Here are some points, each followed by its number:
Array([0.29, -0.27, -0.35, -0.07, -0.42, -0.71, -0.45, -0.03, 1.35, -0.12, 0.52, -0.62, 0.38, -0.15, 0.83, 0.15, 0.87, -0.03, 0.03, -1.46, -0.67, -1.85, -0.51, 0.08]) 0
Array([-0.26, -1.03, 0.84, -1.61, -0.26, 0.43, -0.18, 0.24, -0.92, -0.68, -0.11, 0.81, 0.94, 0.23, -0.42, 0.04, 0.43, -1.10, -0.32, -0.04, 0.00, 0.56, 0.05, 0.15]) 1
Array([1.64, -0.45, 0.44, -0.91, -1.28, -0.35, -0.36, 0.23, 1.23, -1.68, -1.04, 0.34, -0.42, 0.49, 0.58, 0.39, 0.84, -2.75, 0.12, -0.87, -1.02, 0.39, 0.62, 0.44]) 2
Array([-0.10, 1.01, -1.01, 0.12, 0.53, -0.31, -0.48, -1.19, 0.93, 0.18, -0.21, -0.03, -0.01, -0.44, -1.60, -0.39, 0.62, -0.09, -0.90, -0.38, 0.50, -0.60, -1.51, -1.44]) 3
Array([1.62, -0.55, 1.24, -1.62, -1.38, -0.32, -0.08, 0.43, 1.11, -2.10, -0.60, 0.44, -0.55, -0.02, 0.52, -0.12, 0.11, -3.12, 1.06, -0.67, -1.33, 0.54, 0.76, 1.06]) 4
Array([1.18, 0.02, -2.39, -0.25, -1.22, -2.16, -1.80, -1.15, -0.01, -1.79, -1.53, 0.74, 0.92, 1.86, 1.32, 1.19, 0.36, -1.89, 0.52, -1.14, 0.91, 0.71, 0.17, 0.29]) 5
Array([1.47, 0.27, -0.52, 0.41, 0.18, 0.56, -0.98, -1.66, 0.09, -0.72, 0.99, 0.65, 1.14, 2.11, 0.02, -0.08, 1.88, -0.78, -2.06, 1.19, 0.71, -0.04, -0.26, 0.20]) 6
Array([1.60, 0.22, -1.18, -0.03, -0.51, 0.35, 0.26, 0.52, 0.54, -0.31, 0.14, -0.02, 0.51, 0.81, -0.20, 0.69, 0.49, -0.45, -0.43, -0.19, 1.31, 1.41, -0.47, -0.02]) 7
Array([-1.29, 0.79, -0.84, -1.92, 0.52, 0.00, -0.77, -0.09, -0.35, 1.59, -0.18, 1.07, 0.96, 0.92, -1.83, -0.27, -0.28, 0.73, -1.26, 0.94, -0.73, -1.90, -0.12, -2.02]) 8
Array([0.70, -0.54, -0.35, -0.87, -0.02, -1.05, -0.50, 0.33, 0.29, 0.03, 0.29, 0.07, -1.06, -0.50, 0.81, -0.15, 0.52, -1.42, -0.48, -1.02, -0.34, -0.33, 0.52, 1.45]) 9
Array([-0.37, 0.64, 1.14, 0.24, 0.36, 0.47, 0.05, -1.56, 2.01, -1.14, -0.16, 1.15, 0.90, 1.99, -1.48, 0.73, 0.32, -1.37, -1.08, -1.30, 0.61, -1.08, -1.01, -2.95]) 10
Array([0.09, 0.03, 1.11, 0.81, -1.08, 1.39, 0.44, 0.14, 1.56, -0.68, -1.42, -0.52, -0.83, -0.69, -0.03, 0.50, 0.90, 0.47, 1.38, -0.01, 0.71, 0.57, -1.01, -0.87]) 11
Array([-0.99, -0.80, 0.74, -1.76, -0.36, -0.79, -0.15, -0.09, -0.23, -1.03, -0.31, 0.45, 1.33, -0.06, 0.25, 0.15, 0.15, -0.57, 0.45, -1.45, -0.14, -0.28, -0.13, -0.17]) 12
Array([0.21, -0.36, 0.03, -1.44, 0.52, 0.99, 1.89, 0.62, -0.34, 1.48, 0.69, -0.56, -0.31, -0.56, -0.18, -0.21, -1.54, 0.38, -0.43, 0.68, 0.95, 0.83, -1.40, -0.26]) 13
Array([-1.36, -0.44, 0.32, 1.23, 0.69, -0.07, -0.69, -1.81, 0.05, -0.21, 0.44, -0.71, 0.61, -0.78, -0.39, -0.79, 0.64, 1.64, 0.24, -0.62, 0.10, -2.01, -0.27, -0.38]) 14
Array([1.36, 0.22, -1.98, -2.35, 0.60, 0.32, 1.78, 1.80, -1.54, 1.78, 0.36, 0.24, -0.68, -0.30, -0.47, 0.03, -0.60, -0.37, -0.76, 1.92, -0.71, 2.18, -0.17, 1.22]) 15
Array([0.56, -0.41, -0.96, -1.01, 0.17, -0.79, -0.90, -0.67, 0.57, -0.61, -0.13, 0.01, 0.94, 1.91, -0.23, 0.72, 1.26, 0.30, -0.13, 0.26, 0.50, -0.23, 1.15, -0.13]) 16
Array([0.66, 0.64, 0.81, 0.11, -1.41, 2.44, 0.23, 1.40, 0.48, -0.80, -0.85, -0.12, -0.03, 0.04, -0.33, 0.21, 1.33, -0.91, 0.06, 0.89, 1.54, 1.49, -1.84, -0.73]) 17
Array([1.44, -1.03, -0.76, -0.28, -0.57, 0.14, -1.21, 0.80, -1.17, -0.12, -0.17, -1.45, 1.51, -1.67, 0.21, -0.46, 0.67, 1.30, 0.83, -0.65, 0.56, 1.25, 0.29, 1.25]) 18
Array([-0.16, -0.93, 0.77, -1.43, -1.65, 1.00, -0.44, 0.17, -1.61, -1.18, -0.50, 0.59, 0.53, -0.57, 0.97, -0.37, -0.18, -1.95, 1.05, 0.21, 0.39, 1.67, 0.06, 1.09]) 19
Array([0.88, -1.20, -0.25, -0.80, -0.55, -1.27, -0.74, -0.88, -0.17, -1.03, -0.04, 0.32, -0.05, 1.48, 0.51, 0.75, 0.94, -0.29, 0.54, -0.36, 0.29, -0.39, 0.90, 0.50]) 20
Which three points above are nearest to each new point? Their numbers follow each, smallest number first.
Array([-0.18, 0.68, -1.01, 2.40, 1.48, -0.48, 0.31, 0.29, -0.39, 2.86, 1.34, -1.89, -0.42, -0.67, 0.45, -0.10, -0.47, 3.69, -0.05, 1.49, 0.04, -1.13, 1.06, 1.07]) 13 14 18
Array([0.22, -1.56, 0.90, 1.69, 1.67, -1.45, 0.11, 1.09, -2.10, 1.13, 2.07, -0.84, 0.85, -1.58, 0.56, -0.02, 0.57, 2.01, -0.20, 0.44, -0.97, -2.15, 2.69, 2.56]) 9 14 18
Array([-0.03, 2.12, -0.45, -1.70, -1.70, -0.12, -0.33, 2.39, 0.07, 0.01, 0.30, 0.57, -0.52, 0.75, 2.26, -1.17, -2.84, -2.25, 0.27, -1.91, -0.80, -0.04, 0.11, 0.70]) 2 4 9
Array([-0.02, -2.22, 0.82, 1.32, 1.45, -1.69, -0.79, -0.01, -1.96, 0.33, 0.61, -0.71, 0.53, -1.35, 0.96, 0.34, -0.20, 0.26, -0.04, 1.04, -1.12, -1.56, 2.21, 2.58]) 9 14 20
Array([-1.30, -0.28, 1.60, 1.54, 1.19, -0.12, 1.46, -0.25, 0.65, 1.12, 0.30, -0.66, -0.27, -2.19, -0.77, -0.17, -0.41, 0.95, 0.19, -0.85, 0.83, -0.71, -1.14, -0.54]) 3 13 14
Array([-1.60, 0.96, -0.44, -0.43, -0.14, 0.50, 0.04, 0.00, -0.09, 0.13, -0.11, 1.00, -0.17, 0.14, -0.94, -0.45, -0.83, -0.11, 0.24, -0.82, 0.12, 1.00, -0.74, -1.77]) 1 3 12
Array([-0.06, 0.49, -0.49, 2.44, 1.81, -0.67, 0.71, 0.67, -0.52, 2.21, 1.20, -1.45, -0.06, -0.35, 0.88, -0.30, -0.96, 2.52, -0.13, 1.35, 0.36, -0.86, 0.80, 1.43]) 0 13 14
Array([-0.58, -0.17, 0.28, -1.02, 0.50, -0.75, 0.23, -0.79, 0.57, 0.56, -0.24, 0.16, 0.63, 1.05, -1.25, -0.22, 1.03, 1.24, 0.15, -0.14, -0.96, -1.90, -0.52, -1.94]) 3 8 14
Array([0.33, -0.42, -0.20, 1.42, -1.04, -0.78, 0.04, -2.52, 1.24, -2.68, -2.57, 0.96, -1.16, 2.40, -0.55, 1.27, 1.19, -1.00, 0.88, 0.20, 0.14, -0.25, 0.63, -1.65]) 10 16 20
Array([-0.03, -0.27, 1.06, 0.18, -0.06, 0.47, -1.81, -1.33, 0.98, -0.74, 0.13, -0.43, 0.99, -0.27, 0.47, -0.20, 1.01, 0.64, -1.02, -1.71, -0.18, -1.96, -0.77, -0.04]) 0 12 14
Array([1.11, -0.59, -3.67, -0.42, -0.07, -3.18, -0.06, 1.16, -0.89, 0.88, 0.45, -1.25, -0.53, 0.03, 0.23, 0.54, 0.25, -0.09, 1.57, -0.27, 0.22, 1.46, 1.19, 1.20]) 9 18 20
Array([-1.88, 0.20, -0.24, 1.32, -0.27, 1.28, 0.60, 1.19, -2.22, 1.25, 0.14, -1.23, -3.08, -4.91, 0.89, -2.18, -1.78, 0.47, 2.27, 1.00, -0.49, 1.55, -0.08, 1.94]) 13 18 19
Array([-0.08, -1.28, 0.11, 1.21, -0.26, 0.51, -0.28, -0.42, -2.12, -1.28, 0.27, 0.44, -0.69, -0.60, 0.47, -0.29, -0.04, -0.88, 0.16, 0.52, -0.99, 1.67, 0.72, 2.07]) 1 9 19
Array([0.41, 2.21, -1.41, -2.57, 0.27, 0.11, -0.06, 1.16, -0.49, 1.39, 0.42, 0.37, -0.30, -0.14, -0.07, -1.19, -1.87, 0.93, -0.80, 0.58, -0.55, 1.29, 1.06, -0.33]) 8 13 15
